Rows are one point carried round by a steady rotation, each followed by how many ticks it has turned.
The counts run from 0 to 205.
[-1.07 -3.66  0.81  3.72 -0.86 -1.20  1.94 -0.97  1.86 -1.91  0.45 -0.88
 -0.70 -0.86  3.27 -1.10 -0.44 -0.94  0.17  3.81  1.43 -0.63 -1.77  4.49
  1.47 -0.45  1.31 -1.21  1.90  0.94  0.47 -3.18  5.04  3.51 -1.96 -0.90
  2.46 -2.70  1.85 -0.32 -1.07  1.47 -1.86 -1.46  0.20 -2.44 -1.35  2.61
 -0.64  2.92 -1.42  0.15 -1.89 -5.53 -0.44 -2.00  1.24 -0.67  3.78 -1.94
 -1.25  0.52 -2.02 -2.11  0.77 -0.81 -2.45 -0.85 -1.25  1.61 -3.11 -3.11
 -2.35  0.07 -0.08 -0.14  3.31  0.45  0.48  0.66  4.15 -1.66] -> 74
[-0.74 -3.73  0.73  2.91 -0.63 -0.60  2.41  0.23  0.45 -1.51  0.22 -2.86
  0.70 -1.75  3.41 -0.25  0.31 -0.68  0.16  4.03  0.39 -1.89 -0.66  2.46
  0.22 -1.08  0.96 -0.24  0.18  1.45  0.33 -4.46  4.89  2.56 -0.64 -0.77
  3.49 -3.30  0.69  0.52 -0.89  2.54 -3.69 -1.67 -0.38 -1.34 -1.31  1.52
  0.18  3.42 -1.71  0.51 -1.68 -5.04 -0.08 -2.38  0.19  1.12  3.34 -0.49
 -0.61  0.58 -2.41 -3.30  0.15 -0.64 -2.22 -0.95  0.48  1.73 -3.75 -2.40
 -2.02 -0.54  0.29 -0.36  2.98  0.31  0.09  1.13  3.57 -2.96] -> 75
[ 0.58 -2.58  1.91  0.07 -1.70 -0.15  1.35 -1.47 -0.77 -2.36  1.62 -3.28
  0.08 -0.83  4.10 -1.63 -0.31  1.49  0.19  3.45  0.93 -1.70  0.60  0.48
  0.54  0.26 -0.66 -0.85 -1.66  1.23  0.03 -3.44  4.44  0.71 -0.97 -1.16
  1.06 -3.25  0.75 -1.24 -1.86  3.45 -3.03 -0.44  1.70  0.39 -2.72  3.10
 -0.40  1.48 -0.36  0.10 -1.54 -4.09 -0.73 -1.76 -0.17 -0.04  3.46 -0.37
 -0.55 -0.16 -2.48 -3.94 -0.17 -0.02 -1.75 -2.18  0.39  0.40 -4.75 -2.53
 -3.15 -2.54 -0.07  0.47  3.13 -1.85 -0.98  0.79  1.73 -4.23] -> 166
[-1.32 -2.99  0.36  0.03 -2.17  0.09  2.67  1.17  0.88 -0.88 -1.99 -2.43
 -0.02  1.40  3.70  0.57 -0.90  0.38 -0.91  5.41  2.53  0.59  0.03 -0.18
 -0.42 -0.11  0.02 -0.44 -3.20 -0.45 -2.38 -4.24  4.51  1.45  1.02 -3.77
  0.50 -2.03  1.15 -1.11 -2.95  2.59 -2.83 -1.24  1.23 -1.70 -0.42 -0.06
  3.45  0.62  2.00 -0.61 -2.31 -2.25  1.75 -2.28  0.84  1.55  2.15 -2.36
 -1.28  0.63 -3.66 -4.84 -0.76 -1.20 -0.04 -2.88 -0.20  1.00 -1.51  0.34
 -0.80 -2.06 -1.68  0.23  1.69 -1.22 -0.49  0.32  3.60 -2.54] -> 19
[-1.12 -2.23  0.84  2.13 -0.91 -1.59  2.38  0.67  3.09 -1.48  0.06  1.20
  0.22  0.64  2.84  1.27  0.23  1.79 -1.38  4.38  3.19  1.50 -0.64  3.76
  1.65 -1.50  1.45 -3.11  0.08 -0.53 -1.51 -3.68  4.65  1.35 -2.10 -1.94
  0.12 -0.43 -0.29  0.03 -2.09  1.75 -1.25 -0.02  2.02 -2.42 -1.97  1.01
  0.58  1.42  0.69  1.43 -3.67 -2.89  2.38 -2.08  2.30  1.25  2.85 -1.06
  0.20  1.54 -1.93 -1.77  1.07 -2.50 -1.00 -1.70 -0.58  1.09 -2.47  0.83
 -3.47 -2.10 -1.96 -0.51  0.97  1.80  1.20  1.13  5.13 -0.62] -> 177
[ 1.66 -0.79  1.56 -0.02 -1.57 -0.59  1.97  0.84  1.21 -1.12  0.75 -2.43
 -0.82 -0.07  4.79  0.24 -1.30  0.74 -0.66  5.36  1.48 -1.01  0.18 -0.27
  0.23 -0.77  0.42 -1.82 -2.73  0.24 -0.49 -5.47  3.07  1.44  1.03 -2.55
  1.08 -2.25  0.83 -1.36 -2.79  3.93 -0.97 -1.54  2.07 -3.24 -0.45  0.90
  1.99  0.16  0.88 -0.58 -2.72 -2.00  0.87 -1.96 -0.54  2.23  3.09 -0.49
 -1.14 -0.63 -2.76 -3.09  1.30 -2.55 -0.83 -3.57  0.31  3.12 -2.66 -0.42
 -1.97 -1.10 -0.74  1.08  1.50 -0.21  0.45 -0.40  3.87 -3.08] -> 11
[-0.72  0.42  1.24  0.36 -0.44 -1.12  1.07 -0.62  2.44 -2.06 -0.68  1.48
  0.46  2.42  4.62  1.03 -1.39  2.82 -2.32  3.86  1.56  1.05 -0.37  0.26
  0.47 -0.19  1.50 -1.08 -1.31 -2.31 -2.13 -4.11  3.50  0.37 -1.77 -3.89
 -1.11 -0.16 -0.42 -0.82 -3.36  4.31 -3.14 -0.02  1.36 -1.64 -2.43  2.65
  2.45 -1.51  0.52  1.54 -4.36  0.02  1.58  0.70  1.44  1.18  0.72 -0.34
 -0.13 -0.65 -3.20 -2.11  0.06 -3.73 -1.23 -1.69  0.89 -0.09 -1.78 -0.53
 -2.19 -3.74 -3.96 -0.10  1.63 -1.52  0.11 -0.30  2.36  0.01] -> 25
[-0.97 -3.14  2.48  1.53 -1.12 -1.01  0.80 -1.89  0.46 -2.18  1.87 -2.58
  0.97 -0.65  4.84 -0.49  0.22  0.10  0.03  3.76 -1.13 -2.09 -0.44  0.09
 -0.17 -0.14  0.44  1.14 -1.43  2.21  0.81 -4.48  4.03  2.79 -1.48 -0.84
  0.27 -2.59  0.14 -0.61 -1.18  3.75 -4.10 -0.81 -0.07 -0.39 -3.41  2.98
 -0.48  1.82 -1.69 -0.17 -2.12 -4.55 -1.71 -0.38 -1.53 -0.44  3.02 -0.48
  0.36 -1.65 -1.97 -3.04  0.49 -0.87 -2.51 -1.45  0.91  0.07 -4.22 -3.74
 -1.30 -2.36 -0.50 -0.21  2.98 -1.07 -0.90 -0.29  1.76 -2.43] -> 67
[-1.31 -2.53  1.23  4.25 -0.55 -1.31  0.77 -0.82  2.54 -1.63  0.96  0.42
 -0.83  0.05  4.48 -0.22 -0.58 -0.04  0.30  3.70  1.27 -0.89 -0.96  2.88
  1.40 -1.78  2.22 -1.75  1.21  0.17  0.36 -4.34  3.10  3.47 -2.33 -1.56
  1.18 -2.08  0.92 -0.47 -1.57  3.28 -0.75 -0.94  0.88 -3.52 -1.32  3.10
 -0.34  2.13 -0.78  1.11 -3.68 -3.84 -1.80 -1.16 -0.69  0.78  3.12 -0.69
 -0.74  0.10 -1.32 -1.14  2.02 -1.57 -2.35 -1.43 -1.08  2.23 -2.54 -2.07
 -2.70 -1.14 -1.18  0.47  1.42  0.03  1.82 -0.02  4.38  0.07] -> 73
[ 0.38 -2.49  0.71  3.16  0.26 -1.69  0.96  0.79  3.05 -1.85 -0.89  0.64
  0.52  1.61  3.15  2.35  0.20  1.68 -2.49  4.96  2.16  0.44 -0.84  3.62
  0.54 -2.01  1.39 -2.93  1.27 -1.77 -1.09 -5.29  3.07  2.44 -2.43 -0.89
  0.86 -0.14 -0.83  0.89 -1.81  2.63 -2.84  0.07  1.73 -1.63 -0.20  1.37
  0.70  0.60  0.29  1.33 -3.86 -2.31  1.51  0.23  2.02  1.36  2.33 -0.01
  1.90 -0.38 -3.25 -1.83  0.66 -3.63 -1.39 -1.30 -0.63  1.16 -2.72 -0.22
 -4.22 -2.05 -2.13 -0.08  0.28 -0.18  0.96  0.79  4.73  0.81] -> 47
[ 1.19 -0.46  1.51  1.55 -1.27 -0.99  0.30  0.32  1.65 -2.31  1.02 -0.59
 -1.43  0.99  4.54  0.63 -0.81  2.70 -1.16  5.33  3.46 -0.37  0.43  0.13
  1.16 -0.65  2.10 -2.08 -1.15 -0.86 -1.77 -4.95  2.88  1.17 -0.37 -3.13
  0.74 -2.86  1.33 -0.37 -2.38  4.23 -1.11 -0.45  2.76 -3.91 -0.01  1.49
  1.59  0.25 -0.10  0.04 -3.30 -1.33 -0.38 -1.84  0.40  0.58  3.28 -1.54
 -1.66 -0.01 -2.28 -1.58  1.67 -2.22 -0.66 -2.51 -0.35  3.49 -2.79 -1.44
 -2.05 -1.42 -1.61  0.51 -0.42 -0.09  0.76  0.81  3.90 -1.28] -> 12
[ 0.78 -2.84  2.32  1.15 -0.92 -0.75  1.93  2.22  0.09 -2.35  1.06 -3.22
  0.87 -0.84  3.48  1.36  1.40  1.47 -1.49  4.57  1.56 -1.31  0.87  1.08
  0.33 -0.73  0.41 -1.34 -1.58  0.17  0.10 -4.66  4.76  0.66  0.51 -0.71
  1.17 -1.69 -0.90  0.30 -1.33  3.31 -3.15 -0.36  1.40 -1.01 -2.01  0.47
  1.47  1.46 -0.42 -0.19 -2.65 -4.10  1.48 -2.09  0.18  1.73  4.37  0.07
  1.12  0.55 -3.61 -3.49  0.39 -1.82 -0.59 -1.00  0.90  1.83 -4.22 -0.90
 -2.28 -2.30 -0.63  0.58  1.62  1.12 -0.50  0.57  2.97 -2.37] -> 175
[-2.10 -2.54  1.72  2.72 -0.61 -0.63 -0.29  0.42  2.13 -2.68 -1.11  0.02
  0.59  2.12  4.46  2.58 -0.09  2.08 -0.84  4.76  2.67 -0.99 -0.11  2.45
  0.78 -1.67  2.33 -1.14 -0.05 -1.01 -2.53 -3.51  4.31  2.47 -1.09 -2.14
  0.29 -1.63  0.12  0.55 -1.65  3.78 -4.74  0.29  1.19 -1.29 -0.33  2.32
  0.73  1.46 -1.17  0.57 -3.62 -3.11 -0.83 -0.52  0.51  0.23  0.51 -1.61
 -0.12  0.84 -2.02 -2.11  0.07 -2.19 -1.44 -0.64 -0.33  2.23 -2.54 -1.83
 -1.37 -3.25 -2.10  0.42 -0.14 -1.77  0.37  0.49  3.33  0.99] -> 51
[-2.54 -0.42  1.23  3.49 -1.01 -1.38  0.68 -1.84  3.62 -1.75  0.22  1.44
  0.04  1.59  5.34 -0.46 -1.62  1.68 -0.26  3.00  1.15  1.72 -0.82  0.95
  0.64  0.55  0.95 -0.98 -0.48 -0.21 -0.63 -2.95  3.56  2.58 -2.63 -3.54
 -0.68 -0.66  0.34 -1.91 -2.92  3.11 -0.53 -0.92  0.34 -1.91 -3.79  3.37
  0.37  0.32 -0.47  1.69 -3.74 -2.57  0.13  0.07  0.64  0.32  2.22 -1.15
 -1.19  0.03 -1.09 -1.88  1.00 -1.98 -2.02 -2.06  0.84 -0.77 -1.59 -2.77
 -2.30 -3.08 -3.04 -0.16  1.48 -1.03 -0.40 -1.66  3.29 -1.42] -> 194
[-3.43 -3.46  0.60  1.74 -0.66 -1.09  2.28  0.10  2.64  0.06 -1.16  1.13
 -0.07  0.63  2.66  0.79 -0.98 -1.45 -0.34  3.93  0.84  2.12 -2.45  2.75
  0.86 -0.30  2.69  1.12 -0.01  0.18 -1.42 -2.88  6.02  3.54 -1.62 -3.99
  0.69 -1.83  1.70 -1.59 -2.94  1.21 -3.24 -0.87 -0.62 -2.22 -2.56  0.96
  1.76  1.07 -0.60  1.40 -2.03 -2.73  1.68 -2.04  2.05  1.40  1.22 -1.64
 -2.45  1.76 -2.11 -1.86 -0.49 -0.73 -1.46 -1.97 -1.29 -0.06 -1.43 -0.13
 -1.51 -1.22 -2.50 -1.30  2.85  0.31  0.32 -0.40  4.34  0.03] -> 87
[ 3.08 -1.14  1.26  0.48  0.29 -0.69  0.93 -0.22  1.09 -1.95  2.59 -1.10
 -0.43 -0.09  3.78 -0.31 -0.78  2.11 -2.74  3.80  1.42 -2.17 -0.88 -0.02
  1.60 -1.32  1.93 -1.71  0.80 -1.01 -0.48 -6.02  3.20  1.98 -1.59 -1.06
  1.46 -2.30 -0.72  0.94 -3.03  4.24 -2.60 -0.04  3.10 -0.78 -0.49  2.65
  0.25 -0.51 -1.88  1.83 -3.10 -1.84  0.16  0.95  0.15  0.03  3.43  0.79
  0.26 -1.42 -3.19 -1.78  1.30 -2.85 -1.68 -1.59 -0.35  2.54 -3.65 -2.69
 -3.69 -0.45 -1.16 -0.51  1.97 -0.50 -1.10  1.82  1.84 -1.25] -> 137
[ 1.55 -1.71  1.13  0.16 -1.90 -0.21  1.78  0.01  0.06 -1.44  2.21 -3.90
 -0.87 -0.54  3.64 -1.85 -0.58  1.27 -0.46  4.28  1.73 -1.13  0.37 -0.48
  0.84  1.73 -0.36 -1.07 -1.86  0.62 -0.19 -3.89  3.87  0.56 -0.29 -2.68
  2.07 -4.13  1.25 -0.74 -2.42  3.32 -1.56 -1.91  1.07 -1.02 -1.65  1.73
  1.30  2.36 -0.51  0.25 -1.98 -3.37  0.09 -1.28  0.76  0.23  4.97 -0.92
 -2.49 -0.28 -3.14 -3.51  0.19 -0.89 -1.49 -2.53 -0.08  1.69 -3.33 -2.49
 -2.54 -0.59 -0.09 -0.84  2.87  0.52 -2.33  1.49  2.01 -4.30] -> 6
[-2.35 -1.25  2.34  3.11  0.13 -1.35  0.10 -3.24  3.05 -1.42  1.01  1.92
  0.59  1.30  5.66  0.15 -0.30  0.37 -0.40  3.58 -0.14  0.34 -1.16  1.71
  0.67 -1.25  2.17 -0.45 -0.06  0.74  0.22 -3.62  4.17  3.83 -2.60 -2.80
 -1.02 -0.03  0.46 -1.29 -2.97  3.86 -2.56  0.05  0.18 -1.48 -3.18  3.95
 -0.29 -0.13 -0.69  2.12 -3.80 -2.57 -0.41  0.49 -0.55  1.23  0.45  0.05
  0.78 -1.44 -1.35 -1.65  1.10 -2.34 -2.85 -2.42  0.48 -0.67 -2.56 -1.74
 -2.28 -2.78 -2.85 -0.74  2.82 -1.16  1.53 -1.52  2.35 -0.93] -> 64
[-0.75 -2.55 -0.06  1.47 -1.33 -0.77  3.08  0.78  2.32 -0.19 -1.96 -0.16
 -0.57  1.38  2.71  0.14 -1.99  1.73 -0.65  4.77  3.54  1.34 -1.05  1.98
  0.36 -0.06  0.33 -2.20 -1.19 -1.37 -2.91 -3.69  4.80  1.41 -0.99 -4.21
  0.84 -1.55  1.47 -1.30 -2.91  1.62 -2.29 -1.03  0.88 -1.32 -0.72  0.20
  2.29  0.98  2.02  0.32 -2.76 -2.08  2.49 -1.74  3.07  1.51  1.41 -2.31
 -1.54  1.19 -3.25 -3.47 -0.15 -1.25 -0.46 -3.45 -1.37  0.63 -1.40  1.28
 -2.42 -0.98 -1.51 -0.83  1.91  0.65 -0.56  0.57  3.74 -1.95] -> 18
[-0.75 -2.14 -0.02 -0.12 -0.29 -0.24  1.16  0.09  2.96 -1.90 -0.61  0.96
 -0.36  1.27  3.53  0.55 -1.97  1.69 -3.03  3.43  0.94  1.38 -2.31  1.75
  2.19  0.84  2.84  0.30  1.13 -2.35 -2.69 -3.16  4.89  1.31 -2.72 -3.88
  1.28 -2.96  1.42 -0.04 -2.97  1.63 -4.70  0.25 -0.13  0.03 -2.37  2.10
  1.71  0.77 -1.36  1.86 -3.19 -1.28  1.15 -0.18  2.38 -1.00  0.72 -1.34
 -3.78  0.58 -3.27 -2.00 -1.22 -1.26 -1.15 -1.20 -1.92  0.09 -1.15 -1.88
 -1.65 -0.22 -3.10 -2.31  2.53  0.00 -2.93  2.31  1.91  0.55] -> 121
[ 0.04 -0.42  0.97  1.17 -0.73 -0.67  1.46 -1.83  2.87 -2.51  0.64  0.68
 -0.28  2.39  4.03 -0.59 -1.70  3.60 -1.65  3.24  2.29  1.11 -0.73  1.30
  0.93  1.25  0.36 -1.77  0.30 -2.18 -1.91 -2.67  3.75  0.56 -4.32 -2.64
  0.55 -1.60 -0.50 -1.17 -2.47  2.66 -3.05  0.89  0.69  0.33 -2.96  3.95
 -0.27 -0.17 -0.50  2.02 -4.01 -2.19  0.62  0.31  1.86 -1.54  2.51 -0.68
 -0.78 -0.31 -3.07 -2.44 -0.56 -2.11 -1.95 -0.71  0.02 -1.18 -3.10 -2.75
 -2.80 -2.79 -2.01 -1.40  2.16 -0.78 -2.00  0.05  1.73 -0.13] -> 30
[-2.46 -1.55 -0.51  2.63 -1.85 -1.04  1.80 -2.40  2.44 -1.06 -0.14 -0.07
 -0.64  0.61  5.08 -2.66 -1.67  0.97  0.65  3.52  1.20  1.37 -1.30  1.90
 -0.19  0.56 -0.98 -0.74 -0.34  0.44 -0.85 -1.53  4.47  3.28 -2.68 -3.51
  0.53 -2.68  0.81 -2.52 -2.53  1.95 -0.55 -1.71 -0.43 -1.29 -3.22  3.50
  0.74  1.17 -0.58  0.65 -1.97 -3.57 -0.94 -1.28  1.68 -1.32  2.89 -1.92
 -2.18 -0.09 -2.01 -3.57 -0.33 -0.86 -2.35 -1.70  0.16 -1.06 -1.20 -2.35
 -1.93 -1.73 -0.95 -0.71  2.94 -0.99 -1.04 -0.56  2.89 -2.21] -> 195
[-1.92 -4.88  0.34  1.59 -0.66 -0.71  2.67  0.76  1.04 -2.08 -2.36 -2.37
  1.71  1.08  1.71  0.77 -0.20  1.30 -1.52  3.86  0.91  0.14 -1.11  3.44
 -0.70 -0.26  0.23 -0.23 -0.55 -0.99 -2.42 -3.65  5.64  1.31 -2.12 -1.64
  1.56 -2.42 -0.25  0.12 -1.12  1.12 -5.87 -0.34 -0.43  1.52 -1.42  0.98
  0.01  2.11  0.31  0.93 -2.02 -4.11  1.51 -1.06  2.64  1.04  1.76 -1.34
  0.22  1.31 -3.48 -3.17 -1.86 -1.52 -1.61 -0.39 -0.73 -1.01 -3.01 -0.58
 -1.46 -2.18 -1.04 -1.52  3.08 -0.49 -1.79  0.75  2.67 -0.62] -> 53
[-0.54 -1.14  1.26 -0.01 -1.15 -0.03  0.77  1.29  0.95 -2.42 -0.66 -1.78
 -0.07  2.20  4.90  1.61 -1.31  2.21 -0.98  5.12  2.34 -0.93  0.44 -0.89
  0.00 -0.29  1.52 -0.14 -3.03 -0.72 -3.32 -4.28  3.61  0.92  0.83 -3.98
 -0.23 -1.98  1.04 -0.06 -2.44  4.55 -4.43  0.61  1.09 -1.83 -1.02  1.15
  2.92  0.55  0.56 -0.07 -2.73 -0.98  0.35 -1.16  0.44  1.47  1.45 -2.03
 -1.18 -0.17 -3.54 -2.50  0.61 -1.94 -0.86 -2.22  0.18  2.71 -2.51 -1.02
 -0.54 -3.19 -2.12  0.27  0.70 -1.66 -0.11  0.05  3.10 -0.95] -> 20
[ 1.02  0.46  2.23 -0.03 -0.60 -1.03  0.84 -0.97  1.69 -0.53  3.02  0.24
 -0.80 -0.31  4.56 -1.31 -1.16  1.16  0.20  3.91  0.77  0.54 -0.28 -1.51
  1.41 -0.38  1.24 -1.51 -2.37  0.57  0.17 -4.62  2.66  1.33 -0.49 -2.69
 -0.73 -1.24  0.65 -1.38 -4.04  4.67 -0.46 -0.90  1.50 -3.07 -2.18  2.80
  1.36 -0.78 -0.64  1.14 -3.46 -1.37  0.61 -0.22 -0.64  1.73  3.38  0.41
 -1.21 -1.40 -2.11 -2.75  2.11 -2.32 -1.35 -3.94  0.40  1.68 -2.62 -1.57
 -2.58 -1.36 -2.50 -0.14  2.40 -0.77 -0.10 -0.04  2.36 -3.02] -> 3
[ 0.08 -0.93  1.20  0.88 -0.88 -0.17  0.25  0.91  2.28 -1.90 -0.35 -0.60
 -0.98  0.32  4.75  1.81 -1.39  0.53 -2.10  4.67  1.52 -0.61 -1.15  0.29
  1.61 -1.12  3.38  0.26 -0.55 -1.16 -1.09 -5.63  2.66  2.85  1.35 -2.77
  1.44 -2.63  1.95  1.02 -3.28  4.33 -2.36 -1.26  2.00 -3.91  0.59  1.07
  2.01  0.46 -1.09  0.89 -3.26 -1.82  0.10 -0.63 -0.45  1.06  2.26 -0.32
 -2.56 -0.88 -2.62 -1.72  1.57 -2.57 -0.66 -2.22 -0.16  5.12 -2.29 -1.72
 -1.00  0.19 -1.44  0.13  0.69 -1.02  0.00  0.62  4.25 -0.29] -> 111
